128 stands for zero in the data rows.
Each row in the table below has a label, given by one hidden rule.
[ 98 100 114 133 139 151 136 163 101 181 117  93 175  84 141  98  90  76 119 121 132 118 124 175 129 100 135 119 105 182 133 111 100 123 149 133  19 142 127 158 131 141  55 121 122 200 185 152] gp
[148 129 142  84 152 191 184 172  63  48 114 100  57 131 117 160 116  68 116 140 111 128 151  25  98 136 154 135  83 121 188 167  81  67  81 146 255 129  82  98 109 176  84  46 233 234 140  89] bg
[157 139  54 120 140 117 102 173  92  62 142  78  64 116  98 128 158  90 118 114 121 129 168  53  86 152 125 119 111  89 143 136 144  50 155  87 113 208  71 121 121 147  99 165 190 177 115  53] bg
[128 156 194 221 114  98 127 126 179 151 164 134 210 135 186  88 176 215 121 105 146 131 117 135 168 133 101 106 145 131   0 125 186 180 179 120   0 192 165 135 127  55 176 189   0 175  63 115] gm
[122 122 138 129 169 102 147 116 122 104 121 143 147 160 171 129 110 167 140 114 141 116 139 111 121 139 116 126 215  85 130 130 138 132 141 134 123  67 142 134  97 133 112 173 120  85 145 143] gm
[ 82 150 141 166 132 113 123 100 130 112 112 130  87 125 125  81 141 162 133 131 123 166 171  89 114 153 101  82 141  54  67 143 120 142 137 105 155 255 132  93 152  78 199 214 118 255  25  40] dz
[150 107  47 152 173 136 112 112 114 130 139 118 123 147 122 128 172  99 114 126 128 124 133 192 133 123 148 158  92  50 143 140 153 112 101 144 185 195 180 141  94 182  81 184 151 154 195  52] bz
[143 119   0 115 132 173  99 176  88   5  80 102  18  93  85 198  75 138 106 134 115 150 105  66 120 118 104 148  14 171 247 148  92  14  64 167 255  58  81 122 165 169  66 124 171  66  81  77] dz
[ 61 163  13 146 124 128  59 135 121 163 131  61  82  81 140 111 237 216 101 134 145 168 118 126 148 118  93 130  69  83 114 118 147 137 103 122 105 255 127 109 193 122 152 178  55  92  45 134] dz
[190 113  66   2 122 141  53 163 132 151 102  92  60 137  75 176  61   0 152 105 114 123  71 123 153 127 143 171 129 198 220  90  68 126  75 180 144  53 195 140 165 134  77  44 156  32 100 177] dz
[ 73 163  80 198 134 135 106 129 192 113  95 144  89 167 162 106 134 153  75 107 127 118 140 124 152  85 133 112  83  72 107 106 117 139 169  77  37 255  82 122 172  90 156 220  54 112 111  87] dz
[165 131   6 151 118 132 107 133  99 114 100 173  57 105 115 156 135  69 116 143 108 153 145  72  95 125 127 125  70 104 192 136  83  79  94 117 137 105  87 114 165 169 189 180 211 176 114  83] dz
[175  96   0 160 158 107 154 162 100  66 118 144 156 135 104 144  90  17 139 134 111  99 156  85 104 138 128 119  97 119 163 158  94  74  83 131 217 123 108 133 142 138  66  75 159 142 188 132] bz
[ 97 119  72  26 161 191  75 147 118  81 153  91  76  79 132 128  97 145 116 112 104 132 172 111  63 136 104  93 130 125 239  84  33  26  89 106  93  36  78 130 168 155 149  34 128 205  71 139] nh
[ 64 158   0 149  95 119  97 124 170 221 148  82 134  32 121 119 239 167 138  90  96 160 126 128 126 124 115 110  61 104  80 119 167 158 170 115  55 168 147 118 125 150 112 132  29  96  42  46] gp
[ 56 144 134 127 127 110 112 127 136 114 134 108 193 124 135 122 118 148 123 115 103 130 142  72 133 117 142 162 164 178 173 114 131 147 147 125 196 122 154 129 137 133 130 107 122  70 172 133] gp
[161 103 140  95 196 118 234 143  96 127 130 161 169 172 171 167  44   2 166 148 151 102 145 194 116 133 169 121 191 158 149 164 123 129  68 172 166 137 142 151  94 123  82  64 121 137 226 193] bz
[ 89 102  91  78 103 162  63 159 108 142 101  80  47 154 111 174 169 189 109  90 100 141  64  99 139 100 143 171  59 208 188  73  66 135  76 136 216  54 127 130 204 143 139 137 230 117  63 139] dz
[110 107  93 159 139 140 190 128 129  90 106 139 112 108 158 114  87  37 136 157 167 111 206 204 124 158 155 122 140 109 183 184 173 148  81 121 122 180 116 116 125 130  99 244  34 171 225 184] bg
[136 136 165 154 101 104 159  76 150 127 141 153 135 119 169  90 161 196 114 116 128 136 209 169 162 103 122 161 121  39   5 112 168 120 190 115   0 165 136 106  89  55 188  84   0 134 115 192] gm
[185 114 142  54 159 113 165 110 126  70 141 151 131 203 152 116  23  11 168 139 157 101 147 224 154 142 175 141 146  54 135 156 160 150 184 118 124 122 137 139  97 110 109  97 112 215 234 224] bz
[127  99 154  63 194 143 146 133 144  92 110 159 179 106  88 150  86  38 112 146 134 133 104 169 131 166 179 151 151 129 136 104 149 126 124 139 104  84 123 129 108 134 209  84 160  27 177 175] gp
[103 150   0 151  72 152 125 130 148 192 111  76  86 122 101 123 194 197 100 138 115 157  99 115 139 100  97 170 138 188  23  68  91  66  54 126  94 177 130 137 181 111 206  67 129  68  64 116] nh
[163 126  81 164 214 221 109 156 110  68  72 146  24 154 134 182  76   0 134 171  67 116  77  66  80 101 146 128  58  80 138 149  58  16  53 121 180 255  36 107  98 208  45 120 255  43 191  22] bg
[139 121 239 133 177  74 172 136 118   0 138 164  95 135  87 128   0   9 161 176 107  99 128 120  86 148 180  52 141  83 100 168 110 115  92 135 184 141 105 122  44 171  74 101 161  65 226 185] bz
[127 139 200  65 118  63 238 129 162 110 147 126 219 150 185 111  80  63 118 129 120 162 130 214 114 118  86  90 126  62 212 128 128  93 218  96 156 201 137 111 122  92 109 233 108 172  75 151] gm
[211 152 255 218 185  84 213  55 112  68 184 192 168 124 178  99 115  40 167 172 149 132 202 222 125 191 160  69 204  10 100 192 191  97 130  74 239 255 100  99  48 103 255 219 135 255 250 114] bz
[ 89 136   0 135  75 192  99 175 113 183 127  77 120 140 125 133 175 250 101  82  85 165  85 108 118  73 100 182  67 224 144  93 135 168  73 147 142  73 142 150 157 124 221 141 124  75 141 113] nh
[ 87 153 151 194 142 143  78 127 130 127 148 123 123 129 125  94 145 117 104 107 135 140 107 101 127 113 106 108 129 137 124 164 179 111 154 117  50 186 136 122  93 107 171 161 167 202 111  86] bz
[121 125 106  68 157 114 190  99 115 171 135 156 159 106 125 103 106 114 162 140 148 118 142 143 134 148 148 102 197  51  69 125 131 122 141 108 113 139 135 137 114 105 196 129 113 104 168 136] gm
[147 133   0  69 147 171  34 167 134 164  82 121 132 147  77 131  93 255 124  97 109 130  79  16 120 112 134 198  69 255 195  86  66  93  72 129  56  43 149 150 202 135  50  54 207   0 140 152] nh
[127 131 119  60 135 161  62 161 134 109  77  92 105 108 107 159 179 183 122 116 113 128 108  91 159 104 119 132 102 177 146  78 126 114 107 157 127  99 173 141 217 128 134  84 114  72  66 116] nh
[101 146 147 110 129 145 126 104 116 167 130  94 103 131 101 106 118 215 112 114 114 121 109  47 109  94 127 168  90 193  84  79 134 113 128 144 111 109  98 125 175 133  92 170 209 107  75  55] nh
[ 58 158 162 170 144 138 205 105 133  78 167 125 107  57 182  90 173 100 136 122 124 140 163  77 129 134 132  76 165  71  35 142 160 100 170 107  98 216 127 128 101  92 210 229 163 252 117  21] bz
[ 81 149  93 153 180 199 123 152 105 103  82 112  57   8 125 145 187 168  95 148  87 168 133  33 112 121 128 150  23  31 172 154  86  92 101 130 212 187  90  80 138 140 121 111 193 228   9  50] bg
[122 112 146  26 124  71 149 135 172 164 159 131 155 121 140 145 128 104 170 102 181 108 107 188 121 104 126 120 141 209  65 149 166 187 127 143  33 161 137 144  70 131 229 159 131 171 135 242] gm
[ 56 147 220 227  92 108 150  87 180 255 130 131 199 145 150  79 239 213 122 112 135 144 105 176 176 114  91 103 181 207   7  92 204 182 190 110   0  87 186 138 138  36 148 184  45 167  76 104] gp
[129 147 147 157 171 122 127 137 154  69 119 141 154 110  96 119  84 137 128 157 128 125 171 115  91 140 134 139  85  52 226 112 114 129  87 116 255 153 117 127 102 147 102  55 209 194 149 104] gm
[152 131  41  20 134 136  92 160  82 169 126 119 163 149 123 136  81 127  92 119 146 126  82 116 163 115 148 194 176 213 180  93  65 147  65 155 163  38 156 150 166 141  70  81  65   0  88 186] gp
[107 145 163 170 159 146 132 131 118 125 122 108  77  70 148 133  63 148 136 120 141 117 145  98 113 151 105 109 133  33  83 130 112 102 139 105 156 255  90 107  79 113 135 140 150 208 135  94] bz
[175 127  71 162 166 142 158 135  89  42 116 151  72  62 125 159 114 131 130 148  80 135 121  65  79 133 124 122  86   0 214 117  75  81 104 119 182 203  80  98  66 141  82 197 167 233 128  18] bz
[190 108 255  89 206  88 166 103  75  43 139 191 173 153 129 129  49   0 159 189 139  93 159 152  97 160 175  90 104  57 188 173 140 137 133 139 216 198  60 130  55 160 149 141 185 250 213 205] bz
[150 136   0  98 119 163  79 138 142 195  81 100 111 129  98 129 143  99 106 116  96 125 113  55 103 107 114 170  93 201 173  67 115 126  96 146 149  32 152 117 178 136 139 160 159  26  32 158] nh
[103 151 246 181  33  40 113  80 172 255 157  77 124 145 189  95 178 207 125 114 125 140 143 140 182 132  90 150 177 176  10  90 190 237 191  85  12 112 191 120 133  85 192 158  30 196 191 209] nh
[ 69 116 187 162  94 155 203 108 150  72 121 147  99 104 134 114 133 144 132 128 154 164 160 179 123 150 130 108 160 161 155 143 134 152  97 103  38 192 146 120 136 119 115 179 230 174 157 206] bg
[117 141  26 112  88 153 121 123 136 224 117  98  75 112 126 108 160 136 101 130 140 124 127  77 114 107 116 163 133 217 126  86 139 136 124 139  54  89 176 149 202  97 172 110 117  70  88 133] nh
[ 37 105 162  62  89 128 105 133 162 224 133 107 167 210 117 148 140 172 108 112 142 142  92  81 171  87 110 200 138 255  82  87 177 169 142 159  49  55 210 139 189  98 182 134  12   8 130 178] nh
[117 121  70 104  83 149 122 151 136 211 138 135  64 160 107 133 154 226 129  82 129 116 117 126 161  86  79 177  79 220 138 111 119 119 104 126   5  92 173 140 207 143 155 108  58   0 138 162] dz
[ 96 122   0  62 120 101 102 152  94 143 109  93  98 147 114 158 175 116 119  78  95 148  72 118 130 119 104 141 153 212  59  95 118 132  78 146  87 109  71 136 178 116  57  85 103   2 146  44] nh
[105 137 103  93  84 112 128 103 154 149 146 138 179 138 134 123 162 215 106 131 140 110 121  98 152 102 109 158 132 138   0 102 112 125 130 140 123 114 161 124 149  97 103 206  54 146  80  90] gp
[143 122 246 255 124 119 191  91 138  74 164 162 148  28 161 112  33  57 141 192 124 134 187 212  89 157 130  47  95  28  54 195 216  55 158 101 249 255  87 106  28 121 255 189  79 255 205 113] bz
[119 108  31 135 118 173 124 150 176 170 141 102 156 110 116 141 148 156 109  70 152 141 135 100 153 110 113 120 102 168 157  93 133 127 114 139  24  83 236 136 145 127 134 130  12   9 109 153] gp
[216 139 255 135 142  65 171 105  99 121 169 192 207 168 161 147  75  37 168 117 162  94 164 255 146 166 154  94 178  47 161 216 165 190 129 122 114 195 155 125  52 126 127 106  78 172 200 190] bz
[197 107 255 156 213 172 161 132  93   0 120 144  73 126  89 165  65  16 125 194  89 109 127 110  95 155 148 107 103  11 165 247  36  36 105 131 216 212  39  86  53 168 109 118 255 255  72 118] bz
[129 127 143 122 144 162 129  84 144 107 157 114 163 157 118 124 111 127 132 114 128 140 142 131 122 133 125  78 119  78 107 143 166 159 115  86 199  86 132 130 116 119 186 103  55 155 162 118] gm
[ 75 156 155 255  84  91 136  99 163 153 164 122 127 135 172 103 237 255 106 138 125 167 197 122 123 113  74  78 174  78  44 105 182 107 186 106 109 255 138 110  92  75 212 255  84 255  25  55] gm
[148 125  19 166 141 131  92 133 141  51 145 134 104  88 131 144  98 142 109 150 101 137 152 107 149 119 131 109  81 100   8 104  95 162  68 157  90 138 116 159 126 143  85 143 236 174 142 168] nh
Which column or columns does the hidden rule look at? Columns are counted from 0, in order:
12 31 40
Which label does each new row get?
[123 125 139 244 149 146  88 187  69   0 147 125  66  28  76 140 133 151 127 168 119 138 136  75  75 121 127 100  56  21 238 141  64  30 133 102 255 255  32  91 111 190 117 173 194 160  97  84]: bg
[160 109  87 186 176  95 124 132 117 131 113 135  74  87 136 109  91  99 131 156 126 131 135 192 115 139 100  94 152  51 175 144 146 112 125 131 182 131 127 117 112 158  97 135 142 220 168  61]: bg
[120 116 177  70 143 139  82 159 125 208 137  90  48 110  87 140 124 149 107 116 109 141 120 132  72 113 156 139  32 155  78 145  85 161 164 128 148 164 130  99 100  84 171 117 159 111 130  85]: bg
[103 134 119 161 109 126 131 155 144 216 136  84 199 186 114 160 154 144 120 121 176 117 102 153 153 136 164 112 137 134  76  95 163 120 170 126  86  64 184 150 156 116  97  96  81 154 126 152]: gp
[105 125 130  75  94 125 112 114 148 205 128 151 213 162 146 118  93 107 148 125 153 128 109 164 161 127 121 156 149 218 157  94 173 150 124 130  96  86 150 161 117  96 126  91 143  53  81 165]: gp
[165 116 118 138  94 131 112 146 135 138 117 144 143 164 113 120 125  51 162 114 116 110 126 227 148 128 142 120 219 142 129 107 114 117 153 128 134  87 148 136  72 134 167  73 129 187 190 162]: gm
[145 124  41 105 136 125  99 129 115  94 120 128 166 192 131 130  65  83 153 173 135 121 144 100 131 161 137 107 164  75 136 131 143  93 144 142 162 167 110 140 108 147  51   0 114 175 165 146]: gm
[219 113 248 109 185 103 175 114  63  87 109 157 190 155 119 148  18  54 176 189 153  98 109 214 135 161 163  97 179  58 246 195 134 140 137 125 143 180 139 133  45 153  75  81 208 191 255 124]: bz
[107 140 205 120 149  59 167 124 133  66 131 132 143  90 158  72 131  64 130 154 133 107 146 200 138 138 133  80 176  98  70 103 122 178 121  93  95 154 106 111  56 133 213 222 116 229  91 126]: gm
[124 116  91 177 134 133  65 134 162 144 121 115 121 118 147 125 224 120 112 108 142 128  75 144 142 133 115 155  94 170 106  94 165 119 127 104  38  61 181 118 129  99 145 202  52  49 153  96]: nh
[108 149   0 142 115 203  29 175 134 148  87  80  47 114 102 161 216 234 104 148  71 154 143  15  67 107  97 150  55 147 203 126  86 100 115 144 172 142  99 125 171  94 188 139 198  31  17   0]: dz
[ 98 119 225 144 114  74 165 121 149 215 156 127 184 226 172 134 191 190 156  98 187 126 119 180 167 142 142 118 222 137  88 124 160 232 144 111   0  56 167 158 155 115 198 145  59 117 184 169]: gp
[197 103 119 188 128  85 138 145  84  52 141 131 157 151  93 123  43  53 158 167 113 110  87 137 119 136 163 113 170 150 255 169 114 134 151 146 143 101 154 148  95 168  55  69 184 134 208 170]: bz
[ 81 159  72 231  57 138 152 125 181 160 178 136 102  81 183  87 248 230  81 106 128 166 142 117 156  89  95 127 152 123  13  83 172 163 209  57  46 195 130 122 125  43 255 231 155 223  38  47]: nh
[117 141 112 125 122 181  55 172 149 223 138  99  67 128 144 110 193  89 118 119 107 142 113  55 139 126 103 124 138  76 255 163 103 102 113 176 141  22  69 153 128  82 124 209 166 105 153 169]: bg
[ 62 153  61 146  73 157 113 140 160 125 113  74 118  82 132 110 173 223  99  77 111 163 135 124 138  97  77 160  93 199  88 101 111 160 164 114 132  51 164 110 146 105 197 255 129 153  84  30]: nh
[156 119 161 106 186  95 172 157 142 198 151 100  48 190 111 104  38 102 142 167 109 144 112 243 148 126 124 164 110  35 186 146 106 101 132 110 255 190 145 137 192 156  86 128 210  22 204 209]: dz
[174 149 213 109 129 136 120 159 112  64 137 167  50 106 122 115 108 126 138 115 132 116 143 155 146 133 161 110 150  96  92 171 156  56 136 127  97 121 161 115 101 160 135 138 131 162 125 155]: bg
[160 123  28 178 122 126 132 146 108  99  86 109  29  99  94 152  84  88 111 138 115 122  95  94  80 109 108 173 117  80 167 110 115 121 153 163 243 113  94 120 157 170 125  90 147 177 139 127]: dz
[108 121 158 148 123  96 197  98 116 194 183 159 168 131 140 122 129  83 116 115 125 117  79 145 118 125 135 111 125 127 120 105 117 137 138 137  94  66 138 132 162 133 138 161 123  57 135  93]: gp
[ 26 140  70  76  76 124  67 124 148 255 124  86 188 179 133 141 168 208  95  73 129 127  91  97 155 112 125 192  91 190 152  61 154 140 124 159   0   0 201 146 240  99 125 124  70   0  77 170]: nh
[ 68 141 173 144  74 123 116 119 156 243 123  91 194 144 181  97 237 255 118 111 125 122 102 160 143 107  99 148 114 167  73  76 182 181 167 124  40  98 201 145 164  97 162 110   7  99 104 159]: gp
[189 127 129 175 200 148 167 156  73   0 128 170  68  85 105 146  91   0 141 151  77 129 135  68  87 155 141 112  87  39 247 194  92  76  36 129 255 140  44 108  99 198 102  51 254 191 170  64]: bg
[193  80 158  17 175  99 186 130  73 137 105 150 162 241  98 165  13   3 153 155 154  84  94 146 139 142 187 138 160 217 185 177  99 143  91 174 188  34 157 155 108 140   0   1 150  78 251 218]: bz
